Each row is where one point has got to under a steady rotation. How many steps took it there?
The counts run from 0 to 449.
[143 148  98 159 153 126 144 106 171 121 141 122 154 103 152  99 112  78
 120 152  95 142 142 162 175 153  94 109 158 116 115 126 162  76  99 136
 134 137 121 114 138 114  79  79 126 109 156 117 169 111  71 128 130 143
 135  80 152 122 109 117 130 170 150 104] : 237
[150 116 102 188 151 142 115  84 145 135 120 118 152 122 165 119 109  96
 110 155 116 135 134 168 162 145  97 101 154 136  74 148 145  94  93 138
 140 171 126  98 119 129  63  75 132  94 181 114 124 125 102 128 115 131
 151  94 137 105 140 104 123 160 140 125] : 406
[138 122 107 138 144 124 151 112 173 140 131 118 142 111 147 115 116  92
 124 149  92 142 183 155 134 151  69  95 147 119 109 122 181  89  97 108
 117 126 138 102 124 118  64  93 145 111 174 160 162 141 106 111 107  95
 136  96 157 140 134  71 124 154 151 117] : 254
[139 100 104 153 133 134 125  88 144 153 120 119 145 126 139 128  97  99
 113 152 115 128 167 163 112 129  80 100 159  89  76 135 180 105  81 127
 153 154 139 125 131 119  66  88 146 110 181 142 136 109  92 143 126 115
 134  87 147 138 148 107 114 161 156 101] : 266
[142 148 104 144 146 126 157 115 182 123 146 116 144 109 148 100 121  86
 130 143  87 152 173 158 164 156  78  99 151 120 121 122 165  76 102 118
 116 122 128 101 131 116  69  84 142 108 159 141 170 134  92 105 120 112
 142  90 154 132 116  83 124 152 149 115] : 246
[131 114 103 168 145 136 150  98 140 144 127 135 124 119 136 103 111  70
 107 170 112 124 148 169 144 158  95 114 152 105  95 135 171  98  74 147
 151 151 135 122 130 112  62  85 132 117 164 151 139 109  97 134 136 137
 133  81 172 135 129 118 126 168 162 103] : 360
[139 104 112 159 149 144 113  94 135 141 104 136 145 129 147 118 118  84
 119 175 107 140 152 164 125 136  71 110 165 102  94 140 167 101  67 113
 150 139 129 126 119 105  83  91 137 111 180 141 140 124  94 148 120 119
 139  83 150 139 141  88 124 170 159 108] : 269
[111 129  99 151 122 119 162 109 174 158 164 120 142  93 124 104  89  83
 121 133  88 127 184 152 129 156 103 109 148 108  98 107 185  92 108 132
 124 139 136 112 143 138  63  70 141 117 159 137 172 107  92 112 113 109
 118  97 143 141 131 116 144 152 130 120] : 343
[136  99 106 138 134 138 128  99 150 159 117 127 151 133 142 128 110 103
 126 154 107 132 185 159 114 133  68  95 152  87  94 141 178 103  80 120
 150 151 132 129 123 127  72  92 142 112 184 141 142 118 111 134 125 100
 126  85 150 142 156  88 117 167 161 108] : 264
[129 143 116 192 120 146 137  91 162 130 152 132 141 101 146  95 111  74
 126 149  88 143 152 171 176 174 118 120 158 132 103 141 144  94  81 122
 134 137 129  95 121 138  68  68 131 104 149 111 139 128  98 106  98 124
 147 115 136 107 123  97 137 140 127 149] : 199
[120 127 107 188 102 145 118  81 147 145 148 134 153 114 137 105  98  83
 123 144 100 138 151 169 151 154 115 118 173  91  87 151 144 103  69 125
 163 146 125 125 128 136  78  64 129 110 156  96 136  97  73 132 113 144
 132 103 124 121 130 117 138 147 133 132] : 189
[122 111 100 165 154 135 148 111 152 144 132 122 146 113 139  98 122  61
 125 153  98 121 148 172 136 139  99 110 179 127 107 117 173  88 108 159
 131 171 142 102 127 101  72  68 131  98 162 136 151 110 106 131 118 125
 141  80 145 143 135  96 139 161 128 128] : 445
[133 115  98 154 155 125 116 105 163 141 130 117 161 104 145 119  93  88
 113 154 103 139 154 150 135 130  70 108 165 105  90 111 183  92 111 121
 134 148 123 126 140 115  89  79 131 117 172 121 168 102  69 140 115 128
 136  88 124 147 134 120 135 184 135  99] : 136
[131 111 105 170 122 140 140  97 135 142 136 123 128 115 129 108 103  86
 107 158 117 142 192 166 120 140  77 117 161 121  77 133 171 113  97 120
 138 136 149 108 119 106  41  77 149 120 169 148 126 126 100 113 103 108
 146 116 138 156 141 101 126 142 139 126] : 167
[105 125 110 163 114 143 155 102 147 147 138 145 135 125 134  91 124  69
 131 147  86 129 160 169 149 171  96 110 162 106 113 147 150  92  66 127
 155 142 130 121 121 113  78  78 142 105 166 145 151 130 115 117 119 118
 121  84 167 135 137  80 143 147 156 136] : 62
[145 131 108 177 136 129 130  89 175 139 138 121 161 110 155 121 103  85
 127 135  86 127 130 169 162 154 125  96 158 117  90 130 159  87  88 138
 135 161 127  97 133 149  78  73 135  86 160 111 141 112  85 130 113 135
 140  88 135  89 126 100 132 145 131 130] : 105
[101 125  96 147 108 129 142 106 161 160 154 132 149 103 123 101  89  90
 123 130  95 138 188 145 136 151  86 111 162  82 106 127 169  95  90 111
 153 134 121 141 139 128  85  75 140 127 165 122 172 104  80 119 117 110
 110  95 132 158 140 114 144 167 139 111] : 49
[130 124 101 163 152 152 135 111 148 140 140 127 134 108 145  93 115  70
 118 168 119 150 183 160 171 154  71 116 151 142 116 133 159 101 113 144
 124 146 114 115 117 112  65  82 113 130 164 110 151 121 123  92 127 109
 152  95 138 166 137 107 124 189 134 124] : 31
[148 113 100 159 160 124 120 100 163 144 129 106 154 102 146 127  89 100
 108 160 121 145 177 150 137 134  73 103 143 127  78 114 185 103 124 130
 114 149 126 112 133 130  62  79 131 118 179 124 156 111  90 123 115 111
 143 100 125 139 140 125 119 185 133  99] : 128
[144 131  95 163 125 139 148  91 145 138 136 126 134 125 138 103 101  85
 110 158 119 144 170 167 153 154  89 114 149  91  94 151 155 102  76 141
 157 143 128 129 133 121  47  88 135 123 158 125 134 101  95 124 150 139
 136  85 161 137 126 127 106 158 170 100] : 366
[148 144 108 150 123 148 132  91 151 128 137 130 142 126 139 100 109  94
 124 167 110 162 185 165 165 163  75 111 144  93 114 161 149 103  66 114
 152 116 119 130 125 130  63  97 130 127 159 115 142 120  97 112 139 126
 136  95 156 142 126  98 109 165 176 110] : 371
[122 116 115 161 124 139 116 101 172 165 139 124 172 108 141 122 102  85
 143 128  80 127 167 154 137 146 100  96 165 103 106 118 169  97 102 138
 129 166 126 115 135 157  97  68 125  99 163 101 154 102 103 118 103 103
 132  89 110 128 153  87 143 171 111 144] : 10
[144 117 108 174 131 145 113  85 137 127 115 120 152 130 150 115 111  86
 115 163 114 144 142 172 143 133  79 112 178  95  86 148 156  99  72 120
 160 143 132 122 124 104  73  84 136 112 168 118 126 110  72 148 123 141
 150  92 136 136 129 108 116 155 152 110] : 275
[141 129 118 175 137 134 116  84 163 139 129 134 164 106 154 119 107  82
 129 152  80 134 128 164 153 159 112 106 157 113  99 134 162  87  67 109
 139 137 122 109 131 146 100  79 129  93 160 112 159 124  74 139  98 127
 130  96 137  93 126  93 142 162 136 128] : 99
[129 146  99 179 142 139 138  98 156 123 159 119 154  93 139  89 102  73
 114 157 107 155 168 159 168 159  93 129 160 138 104 127 153  91 116 138
 126 137 117 112 133 119  67  64 117 123 153  98 166 106  81 108 115 139
 146 106 127 142 118 135 135 170 127 124] : 329
[118 113 111 188 114 147 109  79 129 148 134 134 148 112 129 116  89  79
 112 162 106 139 155 166 128 144  99 128 167  95  77 141 157 108  68 117
 162 136 132 138 127 127  76  71 132 122 166 114 138 101  69 142 106 137
 131 108 127 136 138 120 140 160 136 119] : 182
[128 112 117 185 127 140 113  92 156 145 138 127 147  99 144 122 101  83
 123 145  94 143 167 161 137 150  94 111 165 137  76 126 166 106  94 104
 121 141 139  96 119 133  75  74 142 101 171 128 136 138 101 111  76  97
 147 123 115 125 143  81 141 143 113 146] : 299
[145 136  98 139 130 118 168 111 187 142 153 104 148 114 141 110 100 106
 125 126  95 138 197 156 142 146  81  90 152 103  98 122 174  89 109 128
 127 139 141 100 137 131  50  86 151 110 166 138 158 114  94 104 126 107
 135  92 143 135 128  96 116 138 147 108] : 250
[139 146 107 134 142 127 158 116 184 132 142 120 153 110 147 101 122  92
 135 140  89 148 186 157 162 160  75  94 150 114 125 129 165  82 100 117
 119 128 128 104 128 122  69  88 143 110 161 129 171 134 101 102 123 106
 136  90 153 137 121  79 117 157 150 115] : 247
[147 141 105 161 130 146 133  93 146 125 133 136 136 122 141  97 116  83
 120 174 106 164 176 169 168 164  76 115 145 106 111 157 152  99  64 112
 145 114 118 130 120 119  66  95 128 125 160 121 146 127  95 117 136 128
 142  98 162 141 124  99 108 167 173 110] : 370
[114 139 109 150 134 130 152 114 173 148 160 131 143  90 130  95 106  70
 129 152  84 146 186 150 150 167  85 117 149 128 125 116 172  88 104 118
 113 121 125 114 131 131  79  73 127 120 153 124 185 126  99 100  99 105
 127 102 143 147 126  96 145 166 129 131] : 339
[121 126 110 148 142 133 121 108 170 152 139 122 177 102 144 113 112  86
 142 145  84 141 172 150 132 147  81 103 166 120 119 117 170  83 109 117
 115 139 124 116 131 134 102  71 124 103 172 107 187 119  92 123  92  99
 127  94 117 136 145  83 146 177 118 136] : 432
[135 118 116 174 132 131 113  92 168 150 142 115 169  95 143 120  93  83
 129 143  88 138 154 158 134 140 102 110 173 116  88 110 178  96 104 120
 118 143 132 108 135 145  87  68 134 106 157 107 155 108  74 128  86 113
 142 109 103 123 136 103 143 159 105 131] : 5
[134 110 111 161 117 136 122  87 164 157 129 128 156 126 153 134  99 108
 126 125  95 122 153 160 140 151 105  86 153  97  75 144 158 100  76 121
 153 165 135 108 128 153  76  81 145  89 181 127 130 124 104 127 112 108
 126  88 135 101 150  85 132 148 144 129] : 396
[131 126 103 160 145 122 123  99 170 139 142 109 169  95 144 116  97  93
 125 145  95 144 165 152 132 139  85 116 167 124  92 109 175  89 122 118
 114 140 131 106 134 130  88  67 131 110 168 109 176 109  66 126  90 117
 137 104 108 130 132 108 145 167 112 117] : 429
[134 132 117 160 125 138 120  86 176 153 136 129 173 118 154 118 112  98
 144 132  79 132 147 161 159 161 112  90 155 101 110 148 153  90  73 129
 143 158 114 114 130 167  93  72 127  92 161  96 154 114  98 126 117 118
 121  86 135  97 140  86 133 163 141 135] : 102
[137 130 107 173 112 141 151  85 144 140 145 122 131 129 136 106 102 103
 114 151 117 141 185 172 143 163  93 114 139 111  81 161 149 107  78 139
 150 145 135 106 120 134  35  81 145 111 170 131 125 119 113 108 131 127
 137 105 154 127 136 112 115 134 161 122] : 73
